Some points:
-0.33 -0.13 -0.02 -1.81 -1.15 -0.08 -0.20 1.76 0.01 1.08 0.37 0.28 1.32 0.00 -0.37 0.33 0.33 0.07 1.80 1.99 0.13 0.86 -0.88 -0.54
1.99 0.07 0.16 1.67 -0.48 -0.73 -0.15 -0.19 0.49 0.42 0.20 0.35 -0.65 -0.30 -1.49 -0.77 -0.32 -1.28 0.45 1.04 0.18 1.43 0.84 1.36
-0.30 0.34 -0.15 -2.07 -0.43 -0.97 -0.12 1.13 -0.76 1.45 0.64 0.52 0.78 0.22 -0.56 0.23 0.35 0.38 1.99 1.61 0.41 0.92 -1.05 0.07
-1.79 0.76 -1.04 0.96 2.06 -1.41 1.12 0.03 0.73 -1.05 0.64 -0.99 -0.18 1.63 -0.19 -0.44 -1.49 0.18 -1.03 0.26 -1.30 -0.14 -0.25 -0.26
-1.57 0.74 -0.33 0.03 0.11 0.24 -0.20 0.11 0.40 2.03 -1.12 1.06 1.18 -1.07 -1.34 -0.98 -0.07 0.20 0.35 -1.01 0.48 -2.11 1.67 0.09
0.73 -0.21 1.43 -1.48 0.57 0.53 -0.95 -0.42 -0.23 -0.72 -0.12 0.26 -1.47 0.55 1.11 -1.41 1.20 -0.02 -0.85 0.81 0.79 -0.85 0.77 -0.61
-0.26 0.34 -0.16 -1.71 -0.85 -0.31 -1.38 0.97 0.32 1.42 0.67 -0.21 1.08 0.75 -0.86 0.42 0.78 0.12 1.45 1.40 0.32 1.06 -1.41 -0.56
-0.24 0.66 0.15 -0.32 -0.56 0.90 -1.50 0.17 0.00 -0.06 -0.41 -1.51 -0.96 0.92 -0.32 1.32 -2.05 -1.02 0.26 -1.51 -1.56 2.00 0.21 3.22
0.86 0.47 0.99 -1.21 0.64 1.21 -1.12 -0.83 0.12 -0.40 -0.26 1.22 -1.57 -0.08 1.24 0.56 0.83 0.16 -1.80 0.45 0.92 0.10 -0.03 -1.23
0.57 -1.49 2.92 -1.40 1.83 0.80 0.68 0.18 -0.45 -0.51 -1.18 0.09 -0.11 -0.33 0.03 -0.38 -1.02 -1.37 0.51 -1.45 1.40 0.01 -1.56 -0.90
1.49 0.01 0.36 1.45 -0.59 -0.78 0.46 -0.27 -0.36 -0.49 1.03 1.24 0.06 -0.15 -1.22 -0.13 -0.19 -1.84 0.55 1.20 0.31 0.79 1.01 1.26
0.71 -0.01 1.56 -1.35 0.65 0.73 -0.78 -0.56 0.47 -0.27 0.12 0.61 -0.87 0.41 1.88 0.91 1.17 -0.50 -1.78 0.40 0.35 -0.60 0.92 -0.93
-1.16 -0.05 -0.59 1.23 1.59 0.27 -0.43 0.03 -0.69 -1.41 0.51 -1.19 0.37 -1.17 0.23 -0.10 1.65 -0.15 0.66 -0.13 0.02 0.79 1.12 -0.31
0.58 0.57 -0.37 -1.33 0.38 0.62 -0.60 -0.55 0.95 -1.10 -1.29 0.88 -0.35 0.94 2.71 0.20 2.41 2.97 0.79 2.01 0.80 2.72 2.90 0.95
1.27 -0.10 0.58 1.49 -0.67 -0.62 0.11 -0.47 0.50 0.41 0.69 0.40 -0.18 0.13 -1.31 -0.16 -0.10 -1.97 0.44 1.15 0.21 1.21 0.75 1.42
-0.98 -0.51 -0.97 1.40 1.44 0.50 0.78 0.50 -0.56 -0.64 -0.97 -1.26 0.12 -0.47 0.15 -0.38 1.76 -0.78 -0.46 0.09 -0.06 1.51 1.04 -0.68
0.45 1.71 -1.68 -1.27 -1.25 -0.78 0.57 2.37 -0.89 0.81 -0.23 -0.66 -1.12 0.12 -0.07 0.93 -1.52 -1.22 0.94 -0.77 -0.74 -1.24 1.18 -2.86
-1.12 -0.77 -0.62 1.05 1.37 0.87 -0.51 0.66 -0.67 -0.82 0.76 -1.08 -0.49 -1.38 -0.14 -0.49 1.56 0.20 -0.39 0.62 -0.58 0.94 1.10 -0.43
0.23 -0.67 -2.02 -0.89 -1.20 0.64 0.47 -1.05 -1.18 -0.48 -0.66 -0.46 -0.21 1.15 -1.85 1.38 1.16 1.38 -1.37 -0.20 -0.74 -1.85 -0.50 1.11
0.56 0.14 0.87 -0.44 0.98 -0.18 0.56 -0.87 1.19 -1.17 -1.35 -0.54 -0.93 -0.62 -1.29 0.79 -0.85 0.19 0.47 0.93 -0.84 -1.87 -1.05 -0.86
0.45 1.15 0.34 -0.24 -0.77 0.45 0.87 1.53 0.29 1.18 1.37 -1.46 0.79 -0.56 0.66 0.82 0.01 0.30 0.41 -1.29 2.76 -0.78 -0.33 -0.22
1.44 0.86 1.03 1.41 -0.67 0.04 1.23 -0.31 -0.73 0.00 0.75 0.35 -0.35 1.25 0.40 -0.61 0.52 1.88 -0.39 -1.12 -1.55 0.09 -1.30 1.12
-1.12 -0.85 -0.73 -0.47 -1.19 -0.98 -0.94 0.13 -0.26 0.20 -0.70 -1.00 -1.22 -1.16 1.18 1.03 -0.20 -1.33 -0.49 1.05 0.84 -0.52 -0.53 2.14
-1.28 0.44 -0.10 1.63 -0.33 -1.65 -2.26 0.02 -0.96 1.11 -1.57 1.41 1.76 1.39 1.93 -0.20 0.02 0.34 1.43 1.47 -0.29 -0.99 -1.38 -0.97
-1.53 1.21 -0.50 0.33 -0.33 0.09 -0.75 0.51 0.16 0.93 -0.66 0.96 1.15 -0.78 -1.08 -1.23 0.01 -0.23 -0.02 -1.41 1.31 -1.93 0.78 -0.49
1.50 -1.45 2.56 -1.46 1.48 0.73 -0.27 -1.00 -0.91 -0.64 0.36 -0.79 0.93 -0.34 -0.13 -0.27 -1.61 -1.11 0.27 -0.88 1.07 -0.44 -0.47 -1.48
1.15 -0.53 0.92 1.57 -1.19 0.76 1.03 -0.03 -0.36 -0.43 0.90 0.82 -0.21 1.73 0.76 -0.49 0.85 1.16 0.42 -0.87 -1.90 -0.24 -0.85 0.90
1.37 -0.12 0.63 1.73 -0.45 0.87 0.93 -0.47 -1.15 0.01 1.21 1.34 0.03 0.82 0.64 1.16 -0.09 1.43 -0.22 -0.55 -1.71 -0.18 -0.77 1.07
-1.68 0.07 -1.23 1.16 1.23 -0.66 0.62 0.36 0.52 -1.40 0.57 -0.31 -0.54 0.05 -0.30 -0.98 -2.07 1.08 -1.11 0.40 -1.21 0.47 -0.44 -0.59
0.39 0.77 0.65 -0.55 -0.99 0.68 0.65 0.82 -0.28 2.05 0.96 -1.43 1.26 -0.56 0.39 0.02 -0.83 0.83 0.37 -0.94 2.59 -0.19 0.53 -0.02
These points spread out most along one direction. Take the direction at right angles to it along which they spread out most. Go by this last direction. Where along it does each point below lie, from 0 to 99? 50 is the average, and the first point above lies past it. One standard deviation of the points above along it is 16.
-1.90 1.01 -0.91 0.37 -0.51 1.39 -0.39 -0.56 0.64 1.67 -0.31 1.42 0.98 -0.32 -1.19 -0.60 0.23 -0.73 0.15 -1.11 1.23 -1.62 0.53 -0.58 58
-0.80 0.25 -1.25 0.72 1.65 0.20 0.08 -0.71 -0.78 -0.26 0.19 -1.05 -1.01 -0.94 -0.07 -0.97 1.67 -0.31 0.39 -0.26 -0.26 1.47 0.74 -1.04 46
-0.67 -0.58 -1.24 -0.96 -1.68 -0.84 0.37 -1.90 -0.44 0.51 -0.64 -1.48 -0.28 -1.30 1.47 -0.31 -0.27 -1.41 -0.33 1.16 0.63 -0.36 -0.44 1.44 53
-1.69 -2.09 1.15 -1.40 -1.70 -1.92 0.22 -0.93 -0.01 0.42 -0.16 -0.13 0.13 -0.14 -1.61 0.96 -0.35 0.84 -1.38 -1.92 1.33 0.50 -0.25 -0.88 50
-2.18 -0.24 -1.08 0.87 1.54 -0.15 1.24 -0.05 0.54 -1.32 0.94 0.13 -0.34 0.83 -0.30 -0.46 -1.73 0.20 -0.48 0.28 -1.38 0.04 -0.25 -0.37 65
0.51 1.28 -0.62 -1.13 -0.07 -0.51 -0.56 0.01 1.48 -1.92 -0.68 1.25 1.12 -1.93 1.02 0.51 0.08 -1.24 -1.19 -1.76 -2.07 2.13 0.48 0.93 48
1.66 -0.33 0.98 1.96 -0.77 0.84 1.20 0.33 -0.11 0.30 0.10 0.52 0.12 1.23 0.57 -0.29 0.08 1.66 -0.57 -0.02 -1.37 0.21 -0.98 1.12 60
0.66 -0.34 0.95 -0.20 0.06 -0.22 -0.48 -0.90 1.82 -1.32 -1.00 -0.86 -0.91 -0.97 -0.87 0.47 -1.20 0.30 0.60 0.52 -1.31 -1.76 -0.78 -1.35 47
2.02 -2.44 -2.62 0.66 0.23 -0.56 0.36 0.45 1.14 0.38 0.37 1.28 0.77 0.46 0.18 -0.38 -0.71 0.64 -0.83 -1.64 0.82 -1.59 -1.08 -0.04 59
